In the rows, zero is written as 128.
D: several groups of rows, each row roughly a mix of its group's hidden directions:
D (165 x 10):
[[116 143  83 140 186 116 156 130 137 149]
 [149 140 114 116 125  76 155 138  82  99]
 [129 122 151 100  92  96  71 124 114 112]
 [167 185 133 120 133  96 144 111 104 150]
 [155 143 140 141 146  60 109 155 140 125]
 [117 111  99 180 140 157  94  94 122 140]
 [107  94 131 135 141 156  76  98 122 162]
 [106 112 126 130 126 195 137 100 101 150]
 [168 145 130 153 145 102 185 108 113 137]
 [ 95 132 126 101 130 150  65 145 156 121]
 [ 84 113 128 140 140 166  74 130 139 151]
 [115 139 141  85 112  87  74 122 121 114]
 [ 87 130 123  99 123 142  67 141 133 100]
 [138 171 109  95 145 107 177 128 156 138]
 [178 136  99 152 136 106 128 127 172  96]
 [121 130 108 158 175 179 151 141 147 142]
 [134 154 141  69 109  96 136 161 135 107]
 [150 149 130 128 136  66 110 157 157 103]
 [104 136  98 117 117 121  93 142 192 120]
 [101  84 133 156 124 149 141  97  96 165]
 [115 149 100 120 108 153 101 132 192 132]
 [106  89 145  90 134 141  70 123 123 126]
 [114 140 142 119 137  61 105 160 142 106]
 [114 132 138 142 146 176  96 115 175 158]
 [105  94 134  96 124 112  66 129 128 107]
 [178 124  90 148 110 147 155 109 162 116]
 [129 121 117 146 181 111 182 124 150 147]
 [145 137 117 152 159 161 187 147 148 137]
 [137 111 128 156 118 171 147 110  98 180]
 [147 135 113 157 147 157 193 142 119 142]
 [ 62 114 144 133 123 142 114 143  93 156]
 [155 112 101 131 118  78 152 133  78 132]
 [172 147 114 146 113 121 189 118 107 123]
 [166 124 139 142 121 100 192 113 107 126]
 [ 90 115 162 115 126  91 128 143  86 162]
 [150 127 125 186 120 134 165 124 137 173]
 [131 153 141 106 134  81 102 153 159  88]
 [ 89 106 165 140 125 137 116 117  90 173]
 [156 101 112 140 125 101 143  91 170  91]
 [ 85 131 110 101 120 133  72 152 130 101]
 [ 99  91 156 110 116 109  94  92  97 139]
 [ 90 114 133  84 137 119  82 121 112  93]
 [143 133 126 141 155 166 192 135 126 154]
 [101 108 121  96 142 169  74 109 132 133]
 [ 80 132 113 106 126 140  73 151 140 107]
 [ 84 114 111 116  99 140  88 129 175 121]
 [ 77  99 128 113 112 148  88 156 155 131]
 [134  98 112 143 117 168 166  94 104 160]
 [134 148 129 102 145  60 102 112 113 117]
 [ 94 129 115 127 124 177  71 131 147 134]
 [150 136 111 146 174 127 178 145 161 144]
 [124  89 121 176 146 179 123 107 118 121]
 [ 94 114 113  91 107 121  81 156 152 106]
 [123 111 124 159 132 184 132 106  99 168]
 [ 93 100 135  84 123 111  79 132 129 103]
 [131 166  89 130 167 127 173 139 156 135]
 [146 138 122 187 117 105 175 127 130 152]
 [150 146 145  95  78 107  87 136 115 109]
 [164 155 119 167 122 124 187 139 136 135]
 [116 137 132 147 140 179 102 103 178 144]
 [ 97 136 154 119 141  72  94 156 136 108]
 [124 107 148 110  84  81  97 105 105 118]
 [153 131 116 104 119  65 163 148 126 107]
 [115 157  91 117 103 149  91 128 176 141]
 [125 126 135 156 145 173 108 104 169 168]
 [ 84 131 174 100 144 102 101 139  99 136]
 [120 108 116 171 144 178 108  96 115 153]
 [122 108 125 140 127 179 150 102  90 169]
 [130 118 133 152 117 195 160 143 156 135]
 [157 157 138 117 135  95 133 103  70 146]
 [109 128 100 127  95 162 117 139 189 140]
 [128 103 130 138 105 178 160 140 177 135]
 [ 98 137  95 111 104 111  87 132 178 129]
 [ 84 115 113 108 107 153  85 160 155 123]
 [140 144 105 145 157 145 187 137 165 139]
 [ 83 111 123 119 124 157  71 141 154 131]
 [145 100 149 157  98 191 120 137 130 126]
 [145 124 112 112 114  71 161 144  95 104]
 [146  81 133 127 108  85 166 133  96 140]
 [ 98 147 118 134 117 195 102 136 106 115]
 [ 93 111 165 139 137  76 107 140 105 151]
 [117 148 111  75 146 138  84 122 134  92]
 [141 141 119  93 115  78 143 149 104  84]
 [149 130 153 131 153  91 150 121  66 127]
 [106 111 128 140 130 194 129 101 100 153]
 [120  89 116 187 126 143  99 105 122 152]
 [121 136 119 131 112 195 116 127 176 128]
 [121 157  99 103 151  70 157 115 138 135]
 [129 121 131 104 119  75 143 145  83  92]
 [126 168 140 123 126 118  83 168 162 100]
 [110  96 117 150 115 179 147  99 104 159]
 [131 158 124  95 128  81 122 168 149  93]
 [135 144 110 153 170 175 157 154 153 134]
 [157 115 142 176 129 139 175 128 137 167]
 [141 127 120 117 124  66 161 137  92 101]
 [147 126 135 127 151  58 147 137  95 126]
 [117 144 129  94 111  71  87 123 112 109]
 [102 101 130 120 111 167  79 127 167 140]
 [109 118 117 119  92 101  63 107 121 117]
 [ 97 100 132 106 115 141  67 128  99 111]
 [164 138 136 153 142 106 192 114 117 143]
 [129 117 108 198 114 157 124 116 108 148]
 [127 147  98 109 104 109 117 134 195 142]
 [132 114 126 159 161 191 136 142 154 144]
 [132  79 147 156  91 168 105 113 130 137]
 [ 71 114 156 126 138 137 113 128  84 156]
 [166 126 138 155 124 127 194 116 119 150]
 [161 147 117 166 124 142 182 132 149 157]
 [164  98 177 125  86 104 134 126 109 123]
 [144 144 102 128 112 141 147 148 196 147]
 [121 146 118 111  84 119  67 132 114 103]
 [ 86 127 119 114 121 165  73 147 151 124]
 [104 147 119 150 137 190  97 117 156 141]
 [120 155 114  99 133  55 131 120 129 115]
 [169 156 127 146 136 115 192 123 113 133]
 [118 136 135  61 122 101 129 151 155 102]
 [167 146 165 101 123  86 154 156 121 118]
 [118 133 147 132 100 186  86 145 118 102]
 [150 106 170 129 153 128 154 110  75 113]
 [ 90 117  98 110 105  83  89 132 152 130]
 [146 151 122 171 120 165 177 131 109 150]
 [126 110 106 184 131 173 112 104 122 153]
 [ 87 134 103  88 147 157 148 141  87 123]
 [156 116 157 173 131 111 179 130 117 152]
 [181 135  88 131 143 117 147 119 159  93]
 [128 153 135 112 149  72  99 110  88 117]
 [122 153  87 122 100 151 105 135 180 148]
 [113 180 107 119 167 159 154 153 136 117]
 [131 161 129  75 130  95 133 148 133  83]
 [144  97 147 148 122 170 185 141 143 135]
 [114 108 140 153 124 198 146 144 151 118]
 [114  90 117 188 135 153 112 100 117 144]
 [ 90 118 124 115 129 156  69 136 165 135]
 [171 134 129 151 133 102 188 110 113 138]
 [ 81 144 152  80 143 113 111 153 103 118]
 [164 127 137 150 134 100 189 113 101 138]
 [124 137 140  82 117  79 144 155 138  90]
 [ 92 115 158 143 126 136 116 135  84 179]
 [118 159 126  66 118 105 145 149 162 129]
 [139 156 127 108 134  75 114 162 154  93]
 [109 103 115 127 102 183 118 130 177 127]
 [109 141 100 118 103 146 101 133 193 132]
 [127 110 117 151 126 183 145 104  98 169]
 [136 135 132 109  55 150 112 113 104 127]
 [127 119 123 161 160 189 152 141 154 137]
 [152  77 166 129 107  95  96 118 133 134]
 [145 146 125 184 125 129 176 121 116 161]
 [114 132 150  91  94  83  93 113 118 105]
 [ 94 109 118 160 134 173 125 165 160 108]
 [105 166 100  98 146  73 116 124 132 114]
 [100 130  96 140  94 172 118 144 170 146]
 [120 120  95 184 143 158 106  97 113 113]
 [164 123 135 148 137 131 201 139 136 139]
 [117 147  96 102  99 113  95 122 182 140]
 [136 127 106 197 131 162 135 106 114 144]
 [ 97 113 107 145 106 194 106 136 138 133]
 [152 167 124 161 102 104 176 148 113 134]
 [168 140 135 170 126 131 183 135 136 155]
 [101 131  89 107 106 103  80 129 163 133]
 [119 141 128 150 144 180 100 107 170 156]
 [142 165 137  79 125 100 150 155 127  92]
 [134 149 111 109 140  51 138 129 130 120]
 [140 129 103 118 117  85 140 143  68 105]
 [115 100 112 147 110 195 131 143 156 134]
 [122 111 117 183 130 177 130 106 111 156]]
the one row of each list that fits no group (the others fit one group, some only roughly):
  * J_5: [ 93  96 115 106 132 138  65 114 140 120]
  * J_605: [150 169 126  80 135  94 140 143 151  99]
  * J_509: [123 137 123  96 107  62 145 141 106 107]
  * J_334: [170 136 150 140 139 108 193 111 128 132]
  * J_291: [169 170 128 116 126 106 173 133 120  93]
  * J_179: [124  94 136 158 121 165 144  94 108 173]
  * J_911: [107 152 103 107 117  97  81 121 172 118]
  * J_954: [150 127 129 116 132  72 161 141  83 109]
  * J_795: [147 106 129 160 115 170 147  95 113 173]
  * J_881: [106 131 156  75 112  78 128 152 125 119]
  * J_404: [146 125 161  98  88  75 117 129 114 108]
  * J_593: [135 130 128 104  92  70  84 120 117 121]
  * J_828: [145 127 102 167 150 164 179 136 131 150]

J_509
  * J_228: [156 158 125 133 137 125 200 143 140 122]
  * J_713: [137 134 101 174 137 189 125 112 129 146]
  * J_208: [ 90  93 125 132 119 159  80 133 154 154]
  * J_903: [125 106 151 149 103 191 125 157 150 134]
  * J_844: [126 104 145 167 114 186 108 136  97 122]
  * J_378: [122  98 162 148 116 188 100 131 146 123]
  * J_76: [123  92 164 146 124 194 122 137 128 127]
  * J_714: [131 152 123  84 107  86 134 159 134  87]
  * J_834: [105 115 108 138 130 201 135 107 109 138]
  * J_887: [140 120 139 146  98 203 130 130 120 140]
  * J_356: [ 94 111 117 118 132 146  59 131 147 146]

J_903
  * J_212: [135 108 163 102  91  79  99 111 118 119]
  * J_466: [136  97 113 161 134 170 150  84 112 151]
  * J_255: [162 124 131 169 127 110 182 134 156 149]
  * J_231: [154 140 126 165 118 111 188 136 148 156]
  * J_871: [112 116 105 174 123 166 105 100 121 168]
  * J_628: [114  94 151 133 143  97 127 117  64 120]
  * J_113: [115 157 134  68 121  93 138 145 127  94]
  * J_407: [ 92 112 127 121 122 166  86 144 171 151]
  * J_400: [103 118 134 139 136 182 123 100 158 170]
  * J_499: [146 132 147  87 116  90 159 164 139  96]
  * J_918: [ 93  79 139 123 129 125  74 111 126 149]
  * J_647: [137 176 150  72 136  98 137 133 110 135]
  * J_394: [132 137 153  93 124  60 144 143 124 111]

J_400
  * J_951: [149 136 142 110 141  53 146 140 124 122]
  * J_715: [152 162 131 105 146  62 119 114 115 125]
  * J_766: [130 141 131  94 130  61  99 103 127 120]
  * J_941: [169 137 126 166 143 126 175 102 118 159]
  * J_391: [ 87  92 120 130 134 156 145  97  83 145]
  * J_622: [127 132  97 101 125  77 111 136 180 132]
  * J_262: [136 103 153 145 137 142 158 123  61 136]
  * J_730: [122 132 122 114 151  58  98 129 103 116]
  * J_826: [156 125 119 114 127  84 166 154  97  91]
  * J_942: [118 133 107 109 101 136 109 126 200 140]

J_826
  * J_768: [111 149 105 137 109 177 121 141 183 131]
  * J_580: [101 139 115  68 134 146  83 126 135 109]
  * J_193: [110 106 106 175 136 172 112 102 133 158]
  * J_44: [122 130 140 100 101  86  69 124 135 109]
  * J_679: [139 116 114 196 125 150 136 109 136 164]
  * J_783: [169 142 121 160 147 116 178 101 124 155]
  * J_184: [170 126 134 160 122  81 172 112 121 137]
  * J_516: [157 116 140 159 138 102 188 109 114 148]
  * J_281: [117 152 128  99 139  87 106 162 150  83]
  * J_144: [139 130 117 153 121 188 164 152 157 144]
  * J_498: [120 148 111 106 104 129 113 131 201 131]
  * J_386: [130 166 103 108 156  68 127 145 133 115]

J_184
  * J_616: [111 112 117 137  85 178 140 134 172 140]
  * J_496: [150 136 113 159 138 196 148 120 128 150]
  * J_102: [146 148 120 120 127  80 175 144  90 108]
  * J_786: [142 103 129 123 123  67 154 126  84 114]
  * J_403: [113 160  90 108 110  96  95 134 171 137]
  * J_781: [132 121 139 122 131  77 133 112  63 138]
  * J_94: [106 141 133  90 116  89  78 119  97 115]
  * J_824: [ 96 121 117 135 116 190 101 138 163 118]
  * J_426: [ 85 107 169 123 142  94 113 127  92 152]
  * J_558: [117 137 121 152 156 183 104 115 173 128]
  * J_848: [113 127 143  85 122  62 109 136 131 109]
  * J_164: [119 147 135 100 144  70 118 158 143  93]

J_558
